((61, -51, -53, 226, 75, -2, -16, -179, -224, -35, -55, -336), (304, -298, 42, 91, -28, -174, -189, -128, 334, -186, 94, 256), (61, -51, -69, 226, 75, -2, -16, -179, -224, -35, -55, -336), (-86, 268, -164, 46, 110, 385, 83, -205, -658, 237, -253, -484), (158, 162, -53, -451, -98, 471, -140, -154, -286, 237, -228, 478))
Which number is the entry just right of -154?
A: -286
The entry just left of the largest entry: -228
The entry just left of the smallest entry -> -205
Which number is the entry just left of 256?
A: 94
The entry just right of the smallest entry is 237
Which number is the largest entry?
A: 478

Questions about the row below.
1) Give the entry just right of the centre entry.
2) Give the entry just right of 51.
3) Give the entry at the centre.
[51, 540, -274, -83, -660]
1) -83
2) 540
3) -274

[[-0.9  0.7  2.0 -0.5  0.3  2.1  2.0  1.1  0.8]
 [ 0.4  0.5  0.6 -1.0  0.5  2.6  1.4  0.9 -0.1]
 [-0.6  0.4 -0.1  1.7  1.5 -1.7  1.2  0.2 -2.0]
 [ 1.0  1.6 -1.2  1.1 -0.7  0.3  1.3  2.2  1.2]
 [ 1.2  0.4  0.9  0.4  1.6 -0.6  0.3  1.4  0.2]
 [-0.8  1.2  0.7  0.7 -0.4 -0.8 -1.2  0.8 -1.7]
 [ 1.0 -1.6  1.2  0.5 -1.2  0.3  0.4 -0.4  1.5]
 [ 0.3  0.0 -0.3  2.4  1.7  2.4 -0.7  1.7  0.8]
 [ 1.4  0.7  0.9  0.4  1.7 -0.6  0.3  1.3  0.2]
 [ 0.5 -0.1 -0.6 -1.4  0.1  0.7 -0.3 -1.8  2.3]
 [-0.4  0.2 -0.2  1.6  1.3 -0.8  1.7 -0.2 -1.0]
 [ 0.1 -0.1 -0.1  2.3  1.6  2.1 -0.8  1.3  0.9]
 [ 1.2  0.5  0.9  0.4  1.6 -0.6  0.4  1.4  0.2]
 [-0.1 -0.1 -0.5 -0.9  0.4  0.2 -0.2 -0.7  2.2]
 [ 0.7  0.7 -0.2 -1.3  0.6  1.8  0.5 -0.7  0.6]]
What is the entry at the centre?
Answer: 1.7
What is the entry directly above the largest entry?
Answer: 2.1
The fifth entry from the end, reading row by row: 0.6
The maximum -> 2.6
What is the entry just left of the centre entry?
Answer: 2.4
What is the 1st entry, reading row by row?
Answer: -0.9
The bottom entry of the column that holds the largest entry is 1.8
What is the bottom-right entry?
Answer: 0.6
What is the top-right entry?
Answer: 0.8
What is the bottom-left entry?
Answer: 0.7
What is the last entry in the row that holds the largest entry?
Answer: -0.1
What is the minimum?
Answer: -2.0
What is the smallest entry in the last row?
Answer: -1.3
What is the entry directly below the smallest entry?
Answer: 1.2
What is the 3rd entry on the diagonal from the top-right corner?
Answer: 1.2
What is the 2nd entry on the main diagonal?
Answer: 0.5
What is the second smallest entry?
Answer: -1.8
What is the largest entry in the last column?
Answer: 2.3
The entry just right of the largest entry: 1.4
What is the entry directly below the centre entry?
Answer: 1.7
What is the entry directly above -1.6?
Answer: 1.2
What is the entry just left of the smallest entry?
Answer: 0.2
The entry directly below the largest entry is -1.7

[[3 3 4 3 4]
 [5 2 4 5 1]
 [5 5 3 4 5]
 [9 3 2 6 2]]
Indices start at 0.
The entry in row 0 and column 1 -> 3
Report the largest entry.
A: 9
The entry in row 0 and column 0 -> 3
Report the entry in the top-right corner.
A: 4
Report the entry just left of the smallest entry.
A: 5
The entry at row 1, column 0: 5

Questions about the array below.
1) Which number is the 3rd smallest entry?
2) Which number is the 2nd largest entry?
3) Which number is the third entry on the main diagonal?
4) Which number is the bottom entry of the column that holds the largest entry?
5) Which number is the 2nd entry on the diagonal from the top-right corner?
6) Which number is the last entry of the smallest entry's row?
7) Which number is the entry directly below the largest entry?
8) Which number is the smallest entry in the first column?
[[238 146 105  97 216  73]
 [105 102 112  95  72 139]
 [104 126 105 119 101  90]
 [130 144 138 135 132 130]
 [ 98 124 124 101 126 100]
 [125 138 139 108 131  87]
 [ 90 119 141  91 122 135]
 [ 94 155  79 101 135 146]
 [125 104 115 188  97 110]
 [133 126 119 129  87 154]
 [129 144 121  86 131  85]
 [118 108 124 105 112  94]
 [114 118 135  92 158  51]
 [113  99 132 111  77 128]]
1) 73
2) 216
3) 105
4) 113
5) 72
6) 51
7) 105
8) 90
